Rows are one point carried round by a steady rotation, each followed by how many steps it has turned.
The counts run from 0 to 348.
[114 119  98 140 149 123 114  65 171 139  96 155  95 153 157 122 145 117
 122 156 126 149 152 112 121 136 106 132 164 147 124  75  99 126 181 101
 146 130 133 129 162 129 155 125 137 139 110 135 118 122 153 115 163 135
 113 141 139 131  98 108 131  79  83 121 143 144]
305
[139 104 122 169 145 110 132  50 155 159 118 157  88 116 151 146 116 155
 111 161 132 105 144 137 110 125 111  90 160 132  69 114 132 118 135 141
 135 130 151  81 109 123 138 140 131 133 107 106 116 170 151 143 108 127
  97 114 139 156 122 136 168  98 112 134 140 110]
14
[161  96 147 146 145 120 123  51 144 128 113 182 125 126 144 156 132 144
  98 113 130 111 146 103 138 117 114 100 139 145 122 118 110  89 154 124
 145 133 125 138 139 174 157 123  81 104  90 103 119 173 108 152 116 124
 123 124 102 176 118  91 139 117 136 124 170 104]
346
[170 119 141 140 132  80 113  75 179 145 133 173 119 122 131 192 160 159
 123 132 121 120 188 131 114 105  94 121 100 137 153 122 115 121 142 111
 131 118 141 136 148 148 136 105 107 123 124  94 158  88 117 166 103 152
  86 139 114 140 122 111 129 146 115 121 149 114]
268
[101 119 113 154 171  99 146  79 156 161 168 134 109 118 149 149 137 168
 111 135 135 165  97 106 120 107 108 128 142 104 145 105 145 105 156  99
 159 130 138 148 147 151 148 130 143 155  91 100 133 107 124 149 133 134
  93 123 106 170 117 106 145 117  93  93 160 130]
59
[182 158 119 157 140 128 109  78 138 144 138 161 114 141 135 139 132 148
 105 141 104 147 148 136 132  86  89 155 154 184  98 127 105 141 117 126
 190 111 103 102 144 128 165 127 121 151  80 118 123 131  96 134  96 115
  93 114 118 165 117 102 133 124 115 136 134 134]
119
[164 130  98 169 156 138 133  78 130 162 143 155 124 115 125 138 144 184
 152 124 102 128 156 149 132 119 123 117 118 139  88  93 143 125 117 120
 145 134 133  78  92 115 153 117 102 130 151 146 114 112 134 110  95 153
 112 143 114 169 115 106 161 120 101 114 128 179]
98
[156 102 114 184 152 120 138  78 111 151 131 146 122 124 143 115 156 153
 114 107  99 136 128 119 140 115 133 139 173 117  97 116 116  82 129  98
 143 134 163 125 136 107 178 119  94 157 101  89 146 136 133 137 105  84
  69 148 129 129 145 153 137 151 119 115 164 125]
329
[167 139  85 139 160 141 111  88 145 159 109 158 130 133 128 137 113 179
 133 126 106 150 137 131 129 114 105 101 126 151  95 103 121 158 141 129
 173 131 116  59 124 111 134 102 100 141 133 104 123 105 140 112 104 164
 104 120 100 177  94 104 174 111 120 108 121 149]
106
[174 114 120 163 128 135  79  57 151 156 136 157 120 137 137 151 165 143
 145 125 102 117 132 120 119 131 112 126 134 125  99  52 135 100 161 101
 129 109 164  73 112 128 132  98 103 110 156 108 119 130 116 143 125 166
 132 142 121 129 128 106 146 131 117 143 172 133]
95
[146 101 132 148 153 124 149  92 185 136  91 125  98 127 128 156 151 139
 109 108 122 121 176 153 109  99 115 113 115 125 137  97 138 131 123  65
 120 153 137 143 149 150 181 116  91 170 139 138 138 132 147 144 147 144
 121 129 136 136 115 120 136 100  61 111 151 136]
142
[168 138  92 130 151 106 104 103 125 149 144 165 127 128 115 147 151 161
 110 120  85 152 161 131 134 112 104 148 168 135  69  99 112 120 124 127
 168 130 126  91 141 117 164 107 125 124  96 103 145 110 109 119  89 132
  74 132 122 157 112 111 141 135 120 119 149 139]
111
[154 143 152 132 167 122 125  96 124 159 118 159  95 123 132 175 138 159
 120 122  94 153 173 119 171  95 170 138 121 141 132  80  98 115 122  82
 160 128 126 150 125 137 166 139  82 134 120  84 118  99 117 135 138  87
 129 138 137 130 129 139 126  88 127 100 152 135]
37
[153  81 136 146 169  99 131  90 144 134 109 153 110 131 113 160 143 155
 115 128  98 126 160 113 159  93 138 109 132 115 140  99  90  71 137  98
 134 136 148 134 142 158 147 134  73 123 137  72 141 123 149 147 100 141
  84 139 129 155 118 122 120 101 114  99 145  85]
188
[151  80 121 162 121 120  88  69 154 133 111 151  94 114 166 157 156  95
 132 143 125 133 152 117 138 117 121 148 156 161 132  70  96 116 184 102
 146 121 155 103 154 151 129  94 103 136 127 112 130 142 126 147 161 121
  99 139 122 105  93 119 142  75 109 115 155 114]
313
[165 173 122 133 129 153  83  78 179 151 108 139 124 157 125 148 146 163
 115  93  91 127 145 152 148 113 116 109 142 123 112  83 127 110 144 109
 153 102 145  88 128 113 166 143  97  99 118 105 139 117 132 134 141 143
 154 140 112 119 130 129 148 121 103 142 201 137]
254
[151 142 122 150 159 106 110  79  96 147 120 190 108 121 142 145 139 130
 114 143  99 155 168 110 157 104 115 164 167 171  90  93 104  99 141 130
 170 132 118 135 150 135 163 113 109 133  88 109 103 140 103 117 123  88
  98 144 128 144  97 135 133 110 144 118 151 147]
32
[123 109 130 163 153 115 169  96 162 160 141 129 131 129 147 142 142 160
 118 114 120 129 136 138 135  87 145 136 125 110 142 111 129  92 109 123
 160 122 151 140 122 145 175 125  73 181 104 104 133 122 126 123 110 150
 100 114 149 198 136 129 157 132 101  98 178 117]
56
[155 102 153 122 158 109 139  49 148 126 114 194 111 137 155 169 165 146
 108 115 111  97 155 116 116 124 123  96 136 143 131 117 127  81 156 111
 156 132 114 147 129 169 127 128  93 119 118  99 128 135 111 165 130 132
  90 147 109 159 105  96 128 102 126 112 170  89]
347
[148 113 110 141 125 140 121  98 144 151 131 143 146 110 167 160 166 130
 148 124  94 107 145 147 114 124 135 131 106 137 122  63 134 124 151 115
 158 129 140 109 113 147 149  89  96 163 140 142 118 139 120 106 155 179
 135 134 145 159 119 117 182  87  95 120 176 151]
228
[136 108 141 141 139 133 147  88 162 153 124 158 141 137 139 157 155 149
 140 106 113 121 152 143 130 129 121 115 107 116 131  69 106 127 148  90
 132 128 153 156 145 160 191 142  99 133 124 106 127 138 129 119 153 163
 143 124 152 149 152  99 173  79  98 100 174 134]
221
[170 162 111 149 152 155 105  85 152 157  96 154 134 134 155 112 129 168
 138 102  98 136 116 134 160 103 109  95 121 139 107  79 126 133 140  88
 142 111 141  72 156 136 148 122 112 106 128  83 132 133 127 132 152 147
 136 132 104 103 112 128 155 112 118 114 174 134]
246
[146 137 104 187 137 122 128  71 127 156 155 188 127 140 171 137 154 144
 159 151 117 126 152 144 107 140  95 136 124 157 111 104 145 138 151 114
 163 130 170 114 145  99 106 127 151 156 118 117 126 131 100 122 114 150
  87 136 129 140 134 122 159 124 142 122 153 191]
85
[154 109 122 139 148 116 108  81 145 154 151 149 129  98 163 164 164 142
 158 137  98 117 127 134 127 113 114 124 120 120 110  86 132 137 155  89
 147 114 158  97 159 161 118 105 138 117 137 105 132 136 118 157 145 148
 103 126 130 108 120 111 154  82 101  93 174 101]
234
[167 107 112 137 144  99 110  75 150 153 153 155 120 129 131 156 151 170
 141 131  96 126 163 131 114 120 111 114 130 110  80 104 106 116 133 150
 140 105 164  69 116 120 134 106 107 119 125  85 139 108 125 138  82 172
  74 132 135 160 128  98 174 134 120 130 143 101]
102
[144 117 101 120 125 149 105  92 169 168 140 150 130 116 193 172 144 140
  95 123  67 114 130 131 125 140 156 128 152 118 153  94 151 115 145 138
 158 131 160 122 112 155 141 106 106 139  80 120 131 134  98 141 146 161
 109 122 122 168 140 121 170  97 108  99 185 119]
69
[142 134 181 153 159 113 122  71 157 145 123 143 101 125 166 162 173 137
 141 167  86 133 123 103 145  91 142 137 122 158 159  89 120 106 165  70
 176  94 117 134 120 139 143 124 105 150 143 100 104 126 121 156 132 129
  97 132 130 142 101 130 104 125 127 123 157  92]
42
[164 121 103 178 148 156 113  81 155 168 117 173  95 140 153 115  99 150
  99 142 137 148 138 120 120 113 122 133 117 153 116  87 157 182  91 111
 135 145 123 120 127 114 190 109 107 136  93 131 107 153 121 129 135 113
 139 108 108 168 128 115 165 115 119 117 116 141]
291
[161  95 129 152 165 128 130 113 126 132 102 150 127 139 123 134 134 163
 108  98  82 129 137 123 153  94 139 121 134 153 138  90 134  86 112 108
 166 150 139 118 135 139 156 100  47 159 118  82 125 128 104 121 126 144
 113 128 121 195 118 128 133 117 130 109 147 119]
195
[175 167 135 159 160 141 132  82 170 150  96 154 121 148 137 125 132 162
 148 101 102 116 131 155 163  97 109  89  95 137 123 102 119 152 120  99
 154  97 142  80 151 130 124 132 103 130 136  86 149 126 147 146 149 140
 115 118 101 127 121 132 147 108 122  99 174 124]
247
[125 117 132 150 163 125 148  63 135 160 151 199 130 151 166 139 175 140
 138 148 111 144 139 105 112 147 101 132 139 120 133  76 142 126 161  78
 157 129 133 165 142 135 172 117 137 137 114 137 115 130 111 110 146 129
 123 157 114 144 123  84 133 114 116 111 167 138]
217
[185 157 155 122 129 140 103  76 176 127 118 123  97 151 143 168 154 144
 112 138  64 139 134 129 134  90 109 136 156 165 126 106 116 124 152  87
 168  94 127 104 143 123 170 144 123 118 108 123 135 118 116 148 136 132
 101 133 121 131 116 105 109 106  96 139 143  84]
121
[156 113 134 181 153 134 142  65 147 143  94 147 104 132 139 148 145 147
 121 115 103 101 173 154  99 131 140 109 127 142 107 106 166 120 107 112
 132 148 144  92  88 106 147 114  84 189 143 127 128 147 144 133 144 120
 113 139 142 153 126 148 169 107  98 134 149 156]
10
[152 101  94 146 165 129 131  91 156 146  90 158  96 113 145 140 150 157
 115 125 105 130 171 139 104 121 146 129 124 126 134  88 168 153 114  92
 129 176 132 136 128 150 150  80 108 161 122 142 124 137 145 148 167 117
 112 139 114 105 104 135 154  97  89  98 144 143]
150
[128 132 105 159 132 137 108  77 193 166  94 157 106 163 156 129  91 131
 114 155 146 151 153 129 129 145 131 116 126 132 127  90 105 160 143 126
 140 131 144 111 126 117 191 128  98 147 106 116 113 134 152 112 149 144
 134 110 133 168 126 118 187  86 110 115 136 135]
299
[170 117 129 173 155 132 138 122 159 151 105 145  98 130 131 154 136 150
 113 133  88 134 166 134 105  86 135 135 106 157 132 102 169 161  87 101
 137 161 132 122 122 110 152 118  86 188 100 119 126 125  98 116 123 149
 120 120 139 182 133 127 150 136 103 128 129 142]
282
[175 106 127 184 130 145 120  94 151 141 133 180 139 144 172 142 139 134
 147 120  98 111 164 161 157 130 113 123 110 141 134  81 113 135 119 115
 137 131 181 123 155 135 143 122  84 126 115  93 139 149  93 118 135 154
 142 121 141 150 167 122 183 108 154  97 176 136]
82
[159 115 144 177 167 119 146  54 197 153 122 157  74 168 157 119 127 116
 112 157 122 114 155 124 112 107 113 119 121 142 129 102 135 151 101 102
 132 119 131 117 142 146 142 130 112 149 112 131 123 144 160 138 145 134
 102 104 121 161 117 103 137 100 107 121 121  86]
293
[162 102  97 152 123 125 109  84 141 139 152 154 143  84 162 156 156 134
 144 143 107 126 126 144 144 102 120 135 134 124  86  75 113 130 148 113
 126 127 157  92 152 168 153 101 128 116 111 109 112 163 116 156 134 150
 113 118 134 128 127 116 178  91 115 104 168 114]
233
[120 140 113 164 167 103 147  70 147 170 115 173  98 143 178 137 146 139
 131 167  92 132 176 143 125 135 124 134 155 141 129 122 120 125 124 125
 171 129 158 118 132  95 120 124 144 170 100 125 124 125 145 133 128 101
  71 151 138 118 115 166 134 112 126 108 157 150]
164
[132 106 160 183 133 124 130  71 143 167 140 145 135 109 172 146 121 141
 128 148 126 144 109 115 150  95 137 131 114 128 133 116  80 109 130 121
 162 102 151 130 117 133 185 128  77 153 108  70 111 138 117 135 103 134
 114  86 134 184 124 126 159 144 119 108 154  85]
48
[189 117 111 185 162 131 137 111 142 146 117 153  97 129 121 137 145 154
 101 136 100 149 162 128 128  86 123 151 136 148 110  79 153 147  74  90
 134 157 137 127 141 135 183 122  96 159  79 129 111 138 107 128 121 123
 127 118 125 154 136 130 134 131 100 110 120 143]
283
[143 142 149 162 147 135 124  91 136 173 128 152 118 124 170 152 156 151
 127 146  77 154 147 113 147 106 175 153 127 146 139  89 127 100 125  90
 170 113 134 134  83 102 186 114  75 163 134 130  97  97 116 111 125 126
 114 145 132 164 118 141 134 139 115 111 142 146]
44
